In the data rows, 128 means zero.
Here are some numbered points:
[102 184 137  85 172 189 113 147  31  75  61 159 152 188 114 168 140 110] 0
[106 106 133 143 153 156 157  83 111  80 114 125 111 150 117  69 134 126] 1
[124 143  72 159 131 166 154 112 123 112 120 135 108 144 144 105 106  72] 2
[119 100 172 139 138 106 166  97  77  86  98  97 129 147 161 185 136 108] 3
[120  63 183  91 140  64 131 195 138 169 139  98 172 123 112 169 147 168] 4
[127 143 140 110 205  98  67 128 164 151 158 110  97  58  79  64 133 133] 5
[127 121 101 169 108 158 161 118 144 135 132 148  90 110 154 108 100 101] 6
[107 154  96 134 119 144 135  99 130 106 128 152  91 132 148 131 120 137] 7
[115 177 100  98 131 121  74  90 160 141 181 150  99 102  86 102  95 127] 8
[136 148 128 119 117 151 127 105 149 124 123 129 124 126 128 118 103 160] 9
[158 151 125 158 126  80 145 103  81 126  84  96 142 125 179 172 163  78] 10
[ 99 157 182  28 179  90 108  92  84 115 135 165 113 156 132 159 139 178] 11
[133 132 143 129 124 116 152 116  97 110 110 136 123 130 161 179 131 130] 12
[113 105 120 134 150 129 128 137 128 115 150 137 102 112 134 108 146 121] 13
[111  94 159  90 117  95 127 171 157 160 153 118 154 116 121 159 147 174] 14
[135 135 176 111 125 133 120  79 133 124 118 122 129 115 120 133  89 181] 15
[138  78 171 112 111  89 153 183 125 163 115  98 163 137 140 180 143 162] 16
[105 166 108  89 127 152  74  80 130  80 136 166 125 121  96  93  88 142] 17
Which point above is nearest to each new point by angle? Its number follows each.
[117 155 102 139 135 168 163  82  85  79  94 152 116 140 153 106 119  88] 2
[132 115 120 181 101 120 180  82 119 115 146 126  94 115 144 131  84  95] 6
[163 160 111 169 126 144  99 127  97 109  36  64 175 142 115 120 130  73] 10
[102 156 113 130 122 141 140  89 127  90 131 150  93 132 141 132 118 143] 7
[111 158 101 121 112 133 129  97 122  99 128 149  93 131 148 133 110 143] 7
[113 230  75  71 100 126 131   0 177 133 203 134 129  43  87  98  74 162] 8
[146 146  59 185  82 174 139 143 207 168 135 172 106 105 166  91 120  76] 6
[108 173 119 107 156 178  95 161  81  86  72 135 169 190  81 105 144 108] 0
[153  90 153 162 139 135 128 156 105 105 104 117 133 149 121 135 134 110] 3
[143 117 108 132 142 138 109 206 123 143 123 124 136 144 148  96 182 112] 13
[ 96 166 137  87 174 187 101 164  64  81  77 154 155 191  92 129 140 122] 0
[116 144 127 125 112 153 136  98 152 126 133 130 116 112 128 115  93 157] 9
